(in the rows, 128 means zero)
The rows of R fall into several groups, which share some directions, and each row is roughly a mix of its group's hidden directions.
R:
[[161 116 148 150 177 117  68  91 142 129]
 [ 97 117  91 131 132 106  52 147 135 105]
 [ 94 119 112 130 205  99 111 119 103 150]
 [152 185 125 140 125  70 130  86 125 151]
 [186 140 120 134 113  91 157 138  85 170]
 [ 67 123 108 122 103  67 145 141 155 132]
 [131 152 113 139 145 114 156 104 210 144]
 [138 102 122 144  99 160 125  99  53 108]
 [102 127 102 128  78 159 182 130 111  87]
 [127 130 156 174 145 125 146  99  61 156]
 [126 110 157 168 149 171 121 177 169 151]
 [103  98 128 177 190  99 115 126 158 131]
 [123 125 103  98 159 141 126  96  82  66]
 [ 77 136 195 142 118 114 100 159 119 109]
 [117 153 190 105 158 177 118 139 144  99]
 [ 87 146 183 169 119  89 113 115  96 125]
 [117 113 175 135 110 195 120 169 105 126]
 [188 154  86 113 121 122 155 118 179 133]
 [134 123 169 118 115  62 132 181 105 126]
 [125 110  97  87 179 168 135 129 159 167]
 [102 109 126 183 150  69 146 117 144 158]
 [ 79 132 111  97 125 186 154 120 172 119]
 [167 167  78  86 122 153 120  90 138 141]
 [ 61 117 150 134 126 124  85 121  77 129]
 [170 131 151 184 140 106 123  93 130 177]
 [123 156 137  94 148 136 125 156 195 171]
 [106 158  92 108  67 122 138 121 179 116]
 [143 155 152 127 157  69 123 149 135  70]
 [132 107 118 156 196  88 157 149 132 159]
 [112  86 160 142 127 129 120 154  52 125]
 [163 123 145 173 147  74 173 129 136  99]
 [ 73  95 134 135 164  89  87 133 151 105]
 [ 97 123  93 114 180 179 135  96 153 107]
 [108 102  63  91 123 132 101 158 157 106]
 [ 72 127 175 150 113 114  95 135  96  92]
 [121 105 111 142 133 146  73 196 120 154]
 [134 183  83 104  94 139 131  84 150 109]
 [104 111 122 181 139 114 181 163 151 161]
 [101 152 178 112  91 179  92 137 112 137]
 [174 184 113 101  90 150 123 105 154 149]
 [ 96 138 111 133 115 181 166 121  85  84]
 [109 125  67 122 171 135 115 146 108 181]
 [142 132 146 111  80  98 150 190 113 161]
 [107 146 131 134 133  53 104  90 125 164]
 [158 137 160 109 132 118 207 143 108 150]
 [139 113 138 148 189  79  87 102 137 145]
 [196 138 122 124  99 166 179 123 133 120]
 [ 97 109 147 168 155 164 154 185 139 148]
 [ 97  72 135 150 119 120 119 153  64 123]
 [125 149 145 127 137 188 103  94  78  97]
 [105  65 124 167 145 136 150 144 140  79]
 [103 140  74 106 144 156 159 125 126 187]
 [152 141 146 117 203  94 153 142 158 132]
 [141 116 152 110 170 125  49 114 143 114]
 [ 79 105 145  95 112  84  77 127 133 102]
 [104  80 170 172 105  94 141 137 100 147]
 [188 111 124 127  91 167 164 162 142 146]
 [ 96  98 145 175 134 182 153 143 104  97]
 [122 101 160 156 105 186 155 150  85 111]
 [188 116 147 118 123 137 160 187 122  99]
 [ 99  94 134 152  99 126 187 142  78 113]
 [151 103 143  70  76 122 133 175 119 126]
 [ 59 120 124 118 115 167  95 133 170 118]
 [148  77 114 149 171 157 174 102 107 113]
 [158 147 119  94  54 104 142 102 114 135]
 [105  84 121 132 153  89 131 168 101 180]
 [128 140  91  80 157  80 130 156 170 143]
 [163 100 111 142 158  81 138 149 182 153]
 [153 185 121 121 124 129 129  89 181  90]
 [ 79 139 137 133 136 198 104 135 128  89]
 [183 128 111 139 165  75 127 120  84 121]
 [118 147 153 183 114  91 159 101 164 161]
 [149 106 154  98 160 136  62 155 159 122]
 [104 128 106  97 107  65 104 179 126 112]
 [195 115  96 155 125 171  95 144 124 115]
 [ 84 129 153  84 149 177  91 153 130 148]
 [172 124 140 134 114  75 125 179  89 148]
 [171 134  85 110 184 111 159 109 157 140]
 [111 149 136 139 141 192  77 114 161 100]
 [116 137 203 144 104 110 157 104 117 163]
 [ 94 115 151 124  99 149 117 196 135 170]
 [149 118 154 151 137 173 169 153  72 147]
 [145 119 189 134 128  75 136 172  99 130]
 [ 99 136 200 146  86 106 127  96 136 133]
 [147 144  59 122 119 163 146 113 123 178]
 [103 146 154 148 106  77 120  82 105 173]
 [139 121  91 115 163 126 111 142 204 104]
 [129 165 130 146 139  88 150 109 192 166]
 [151 133 116 132  70 149 142 151 195 136]
 [ 89 162 157 118 104 157 107 128 168 179]
 [ 81 113 134 130 189  96  97 151 105 150]
 [128 119  75 109 135  96 131 148 160 192]
 [110 145 134 145  84 109  95  61 147 102]
 [145  70 109 110 144 172 139 161 110  87]
 [120 115 114 143 196 164 108  86 137  98]
 [149  91 126 121 152 174 112 165 171  87]
 [ 71 111 104 134 162 167  81 140 144 144]
 [100 130 174 117  83 175 156 132 168 118]
 [ 81 123 153  98 134  95 146 188 119 157]
 [180 141  77 127  78 135 137  95 111 145]
 [155 103 134 124 140 166 130 210 127 125]
 [136 155  95 155 148 121 199 122 106 161]
 [118 191 152 147  99  76 111 105 148 135]
 [113  66 164 157 131 158 154 169 113 127]
 [125 162  91 116  99 148 122  96 196 138]
 [176 151  96 118 134  97 148 135 184  94]
 [148 161 180 143 159 161 156  79 133 133]
 [129 134 124 116  71 187 119 124 126 180]
 [134 124 188 133 106 159 117 149  66 113]
 [ 78 128  74 119 125 112  74 149 131 153]
 [117 108 176 120 179 142 167 176 117 137]
 [124 124 195 141 162 150 176  93 126 130]]

Here is one row of each group, with its name. Which group are the others in?
[134 130 154 163  90 123 122 103  68  83]  (42)
[150 147 153 146  47 101 120 104 130 135]  (37)
[113 116 166 115 105  97  75  88  87 114]  (129)

[141 179 122 110 123  80 119 150 189 129]  (42)
[ 96 133  93  92 136 102 101 160 164 176]  (42)
[130 139 154 142 130 148 146  46 147  96]  (37)
[ 84 125  76 109 174 162 130 138 132 165]  (37)
[ 77 100 118 166 149  72 124 107 101 138]  (42)
[137 146 132 173  92 139 153  81 170  92]  (42)
[170 121 121 114 183 127 144 115  97  71]  (42)
[126 127 138 150 103 185 105  82 165  93]  (37)
[181 119  82 155 139 144  76 117 123  98]  (37)
